One turn moves each row of this set onto another row. After a few examples, where does it send each row asked below?
mupu: [-0.95 -0.18  0.33  1.69 -1.33  0.21  1.93  1.52 -1.42 -0.72  0.73  2.14
  0.47  0.50  1.03 -3.07 -1.47  0.90]
Zabov: [ 0.18 -2.50  0.72 -0.91 -0.17 -0.23  2.02  2.52 -1.38 -0.59  1.75  0.99
  0.37  2.00 -0.51 -0.49  0.65 -0.19]
Forog: [-1.71  0.26  1.79  0.67 -1.26 -1.88  1.34  1.66  0.61  0.02  2.60  1.69
 -1.32  1.12  0.41 -2.81  0.01 -0.15]
buzos: [ 1.04 -1.95  0.15 -0.23 -0.74  0.47  2.00  1.02 -2.09  0.47  2.06  3.23
 -0.46  2.08  1.20 -2.42  0.35  0.72]
sodub: [-0.25 -1.33  1.34 -0.29 -0.93 -1.38  2.15  3.21 -0.27 -0.51  2.51 -0.85
 -0.51  0.93  0.32 -2.42 -0.92  1.02]
siz: [-1.43 -2.07  1.83 -0.60 -0.87 -0.40  3.11  0.27 -2.17 -0.14  1.31  0.63
  0.49  1.81  1.56 -3.17 -0.38  0.33]
Guve: [-0.60 -0.39  0.41  1.19 -0.99  0.50  0.59  2.51  0.30  0.79  1.14  3.74
 -0.68  1.52  0.58 -3.19 -0.04  0.85]
Gofo: [-1.35 -1.64  1.17 -1.08 -1.04  1.18  0.59  0.42 -1.54  0.27  2.04  1.88
 -1.32  0.69  0.52 -2.77  0.75 -0.57]
Fik: [-1.54 -1.16  0.98  1.54 -1.12 -0.13 -0.09  1.70  0.36  0.56  2.77  3.22
  0.34  0.85  0.61 -2.14  0.48  0.98]
Natip: [-1.04 -1.83  1.87  1.57 -0.57 -0.71  2.14  1.78 -1.13 -0.90  3.18  3.81
 -0.38  0.89  0.34 -3.21  1.00 -1.21]
Fasaz: [ 0.00 -1.74  2.66  0.76 -1.32 -0.60  1.96  3.14 -0.49 -0.44  2.16  2.22
 -0.48 -0.77  1.77 -3.59 -0.04  1.64]
Gopat: [-0.70 -2.78  0.73 -0.49  0.04 -1.37  0.69  1.42 -1.59  0.59  2.32  2.43
  0.81  2.80  0.08 -1.97  0.04  0.88]
nanu: [ 0.10 -1.25  1.78  0.17 -1.75  0.24  1.03  3.66 -1.51 -0.22  0.85  1.36
  1.05  1.46  1.60 -1.43  1.41  0.64]
fasa: [ 0.74 -1.97  1.49  0.48 -1.99 -0.08  2.71  1.63  0.82 -0.82  1.86  1.96
  0.49  1.32  1.20 -1.37 -1.43 -0.17]
tafep: [-1.28 -2.60  0.63  1.44 -0.91 -0.77  2.09  2.92 -1.82 -0.77  0.09  2.96
  0.42  2.09  0.14 -3.09 -0.31  0.12]
ridu: [-1.15 -1.69  1.39 -0.96 -1.03 -0.67  2.50  2.87 -1.33 -0.45  4.69  2.09
  0.45  0.81  0.82 -2.56 -0.76  0.84]
Bolim: [-0.87 -0.03  2.30 -0.27 -1.74 -1.23  0.72  1.71  0.24 -0.47  3.06  1.24
  0.54  0.97  1.56 -3.13 -0.79 -0.01]
zif: [-0.97 -2.86  0.46  1.59 -0.17  1.35  2.01  2.83 -0.98 -0.31  1.03  1.63
  0.79  1.97  0.13 -3.92  0.21 -0.04]
nik: [-0.56 -0.33  2.12  0.37 -0.77 -1.31  3.74  2.60 -0.57 -0.30  1.71  1.56
 -1.95  0.74  0.04 -1.84 -0.86  0.44]
dokib: [-1.04 -1.52  0.19  0.97 -0.01 -1.55  0.30  2.49 -1.67 -0.43  1.21  1.18
 -1.14  1.11  0.67 -3.31  1.49  1.19]
Zuk: [-1.52 -1.26  1.42  1.55 -0.83  0.46  1.90  1.43  1.44 -0.60  2.97  1.13
  0.26  0.96 -0.22 -2.36  1.24  0.19]
Ras: [-0.26 -1.52 -0.39  1.59 -1.07  0.47  2.33  1.96 -2.41  0.38  1.93  3.00
 -0.31  1.00  0.74 -2.17  0.55  1.81]
pafe: [-0.93 -1.24  1.90 -0.93 -1.18 -0.80  2.68  3.00 -1.37 -0.65  4.44  1.78
  0.87  1.10  0.61 -3.09 -0.69  0.49]
gizad: [-1.18 -1.14  0.89  1.66 -0.70  0.15  2.28  1.59  1.06 -0.82  2.78  1.04
  0.11  0.73 -0.25 -2.21  1.95  0.32]
labul: [ 0.96 -1.68  0.43  0.45 -0.93 -0.75  0.53  1.82 -0.36  0.00  1.28  2.49
  0.18  2.37  1.98 -3.77  0.03 -0.41]
Gol: [-0.56 -1.35  3.68  0.06  0.14 -0.93  2.48  2.38 -0.27 -0.59  0.51  1.30
  0.44  1.52  1.02 -1.84  1.12  0.15]
lika: [-1.31 -3.20  1.81 -1.16  0.18  0.18  2.48  1.45 -1.61 -0.10  1.78  1.17
 -1.24  1.89  0.83 -3.98  0.28  1.05]
Pevo: [ 0.16 -1.53  1.62 -0.12 -1.47  0.29  1.39  3.91 -1.63 -0.30  0.89  1.13
  0.70  1.16  1.28 -1.93  2.00  0.45]
gadab: [-0.48 -2.35  1.51  0.48 -0.14 -0.70  2.50  2.47 -0.79  0.79  1.77  0.57
 -0.52  1.50 -0.48 -1.31  0.48  2.48]
Tasen: [-1.64 -1.92  0.80 -1.09 -0.84  0.81  0.84  0.75 -2.01  0.18  1.97  2.36
 -1.33  0.29  0.70 -2.45  0.72 -0.40]
vevub: [-0.66 -1.55  0.41 -1.02 -0.56  0.64  3.29  2.16 -2.42 -0.71  1.90  1.53
 -0.89  1.35 -0.53 -1.66  0.86 -0.45]
vusul: [-0.34 -1.08  1.14  0.11 -0.66  0.09  1.48  2.69  1.13 -0.42  1.53  2.51
 -2.05  0.98  0.47 -3.27 -0.43 -1.38]
lag: [-1.03 -2.85 -0.11  0.41 -1.01 -1.43  0.55  1.36 -0.09 -1.74  2.16  1.99
 -0.75  0.55  0.75 -2.06 -0.92  0.11]
keri: [-0.41 -2.98  1.65  1.99 -1.12 -0.89  2.02  0.83  0.16  0.19  2.30  2.50
 -0.93  0.60  1.01 -3.20  1.18 -0.53]
Zuze: [-2.30 -2.10  2.99 -0.98 -0.63 -0.38  1.43  2.33  0.08 -0.42  0.68  1.59
  0.30  0.25  0.26 -1.45  0.57  0.41]
korut: [ 0.12 -1.26  2.63 -0.56 -0.73  1.25  3.12  2.41  0.33  1.48  2.30  1.96
 -0.13  1.93 -0.07 -2.29  0.20 -0.03]
deni: [-0.83  0.11  0.27  1.17 -1.27  0.06  2.16  1.83 -1.70 -0.85  0.86  2.02
  0.54  0.55  0.34 -3.59 -1.56  0.60]
niv: [-0.97 -0.16  1.92 -0.28  0.23 -0.69  2.23  3.02 -2.40  1.24  1.86  2.26
 -0.49  2.03 -0.11 -3.42  0.68  0.73]
Nem: [-0.64 -2.28  2.58  0.19 -0.17 -0.61  1.99  3.11  0.08  0.12  2.40  2.54
  0.16 -0.20  0.78 -3.36 -1.94  0.43]
Tudil: [-0.12 -0.88  1.61 -1.16 -1.10  0.39  2.13  3.32 -0.10 -1.07  1.49 -0.54
  0.09  1.17  0.30 -2.74  0.18 -0.41]

korut goes to lag
Guve goes to Zabov
Gol goes to keri
Where do these go?
Bolim goes to Ras
Fasaz goes to zif
Gopat goes to nik
pafe goes to mupu
Gofo goes to ridu

